data =
2779  5674  3618  5400  5205  5426  7152  6804  6019  6360  3836  5736  5918  8113
6163  5785  6837  4720  7588  5426  7787  5438  4456  3905  5426  4086  6367  5473
6493  6324  5573  5574  4242  5426  4999  8294  5426  6440  8158  5494  6237  4166
4513  5505  4941  5426  4010  7647  5426  5426  5426  6298  6463  5426  6740  4856
6003  5426  6848  5831  7341  4279  5426  4329  3174  5426  3114  3887  5426  4548
5076  5493  4663  7181  3868  7471  4441  7580  5426  5426  6829  6005  6742  4771
7309  3621  5426  2525  5836  4408  4687  5426  5334  5426  7562  5426  4419  4047
6217  5426  6587  4470  5563  6341  5908  8260  6030  6870  7868  5426  5496  4464
4098  5240  5059  8291  4166  7641  4795  7145  5618  6382  6101  5426  6698  4975
5426  5426  5426  3192  6110  5426  4747  5426  4699  6613  5426  5009  5426  4685
Rows and columns are counted from 1.
row 1 col 1: 2779
row 1 col 10: 6360
row 7 col 7: 4687
row 10 col 10: 6613
row 6 col 11: 6829
row 4 col 7: 5426
row 9 col 14: 4975
row 5 col 5: 7341
row 10 col 8: 5426
row 5 col 7: 5426
row 4 col 5: 4010
row 9 col 10: 6382
row 4 col 3: 4941
row 9 col 4: 8291
row 7 col 11: 7562
row 8 col 7: 5908
row 5 col 13: 5426
row 3 col 1: 6493
row 8 col 10: 6870
row 9 col 8: 7145
row 3 col 14: 4166
row 2 col 5: 7588
row 10 col 1: 5426
row 4 col 8: 5426
row 6 col 5: 3868
row 9 col 13: 6698
row 5 col 12: 3887
row 6 col 7: 4441
row 2 col 13: 6367
row 7 col 8: 5426
row 5 col 8: 4329
row 2 col 1: 6163
row 6 col 13: 6742
row 1 col 13: 5918
row 9 col 6: 7641

B =
[[-0.25 -0.65 -4.36 -5.57]
 [-2.58  1.12 -7.17 -5.37]]
Indices start at 1.
(1, 1)	-0.25
(2, 4)	-5.37
(1, 3)	-4.36
(1, 2)	-0.65
(2, 3)	-7.17
(2, 1)	-2.58

M =
  5.707  -11.305    9.772    8.300    2.679  -10.529   10.864   11.964   27.271  -11.429
 -1.110  -20.883  -10.779  -13.340    5.699  -17.561   -1.584  -12.207   12.066   -7.627
  0.273   18.375   -1.687   14.407    5.424    8.774  -15.114  -12.195   -8.002  -18.107
  6.009  -12.551   16.344    5.711  -17.663    7.206    2.485   -9.081   10.612   -5.569
  4.113   13.390  -12.139   -8.053  -11.751   -4.103   -3.651   -8.724    9.837  -12.717
 -9.812   -4.844  -11.646   -5.726   -4.547   14.400   -4.661  -12.171  -25.793   21.032
-27.743    4.889  -13.036  -12.378   15.793    1.972   10.627    7.827    3.242    5.083
 -8.133    2.755    9.491   -5.942  -14.428   20.708    8.877   20.477    8.016   14.922
-11.960  -10.079   -5.333   -8.723   -0.071   14.025   -8.743    9.306    5.622  -10.988
 13.385  -21.505   -4.330   11.052   18.516   -1.796    1.204   10.573  -12.836    8.719
 -5.021   -3.758  -10.507   26.963  -12.830  -22.918   -3.544   -2.733   -6.226   -2.521
-10.836   -5.242   24.316   -0.923    9.596   -1.989  -11.677  -17.093    3.934   17.916
 10.314   15.334   16.672  -19.775   23.140   -5.974   11.337   -5.684  -13.354  -10.541
 15.750   -6.871    7.628   -6.002  -20.321  -12.155  -20.141    5.025  -13.256   14.636
 -3.293   28.744   -3.204   16.656   14.493  -12.207  -12.885   17.901   18.512   13.529
 15.655    3.128  -11.647    8.533   14.409    7.508   17.544  -22.294   21.512   20.407
Indices start at 1.
(1, 1) = 5.707
(4, 10) = -5.569
(9, 9) = 5.622
(16, 8) = -22.294
(8, 8) = 20.477
(2, 6) = -17.561
(8, 5) = -14.428
(7, 6) = 1.972
(15, 10) = 13.529
(14, 8) = 5.025
(3, 1) = 0.273
(9, 7) = -8.743
(7, 3) = -13.036
(11, 8) = -2.733
(4, 4) = 5.711
(14, 4) = -6.002
(14, 7) = -20.141
(1, 8) = 11.964
(4, 9) = 10.612
(10, 4) = 11.052
(16, 7) = 17.544
(7, 4) = -12.378
(7, 7) = 10.627
(9, 4) = -8.723
(9, 2) = -10.079
(14, 5) = -20.321
(5, 4) = -8.053
(3, 5) = 5.424
(1, 3) = 9.772
(13, 4) = -19.775
(14, 3) = 7.628
(4, 7) = 2.485
(15, 5) = 14.493
(11, 6) = -22.918
(13, 1) = 10.314
(7, 10) = 5.083
(11, 1) = -5.021

x =
[[ 3.93 -2.50  1.38 -0.80  1.91]
 [-2.50 -0.43  0.57  2.65  2.74]
 [-5.79  0.20  0.08  1.71 -1.49]
 [ 6.17 -1.93  4.82  1.19  2.15]
 [ 4.40 -1.67  0.73 -2.55  4.25]
 [ 4.09 -2.75 -1.77 -1.56 -3.12]
 [-3.41  0.91 -1.16 -3.21 -8.08]
 [-1.63  2.39 -3.96  0.62 -0.43]
 [ 1.05 -0.01 -4.35  1.93  0.07]
 [-3.69  0.92  1.08  4.39 -2.44]
 [ 0.33  3.46 -6.53 -4.16 -3.01]
 [-3.57 -1.70 -4.16  1.85 -6.18]]
Rows and columns are counted from 1.
(1, 1)	3.93
(12, 2)	-1.70
(12, 4)	1.85
(10, 4)	4.39
(9, 3)	-4.35
(2, 4)	2.65
(9, 5)	0.07
(9, 4)	1.93
(1, 5)	1.91
(3, 5)	-1.49
(2, 2)	-0.43
(5, 2)	-1.67
(4, 2)	-1.93
(7, 5)	-8.08
(8, 5)	-0.43
(9, 2)	-0.01
(8, 2)	2.39
(7, 2)	0.91
(7, 4)	-3.21
(11, 2)	3.46
(5, 4)	-2.55
(6, 2)	-2.75
(12, 5)	-6.18
(4, 1)	6.17
(1, 2)	-2.50
(1, 4)	-0.80
(8, 1)	-1.63
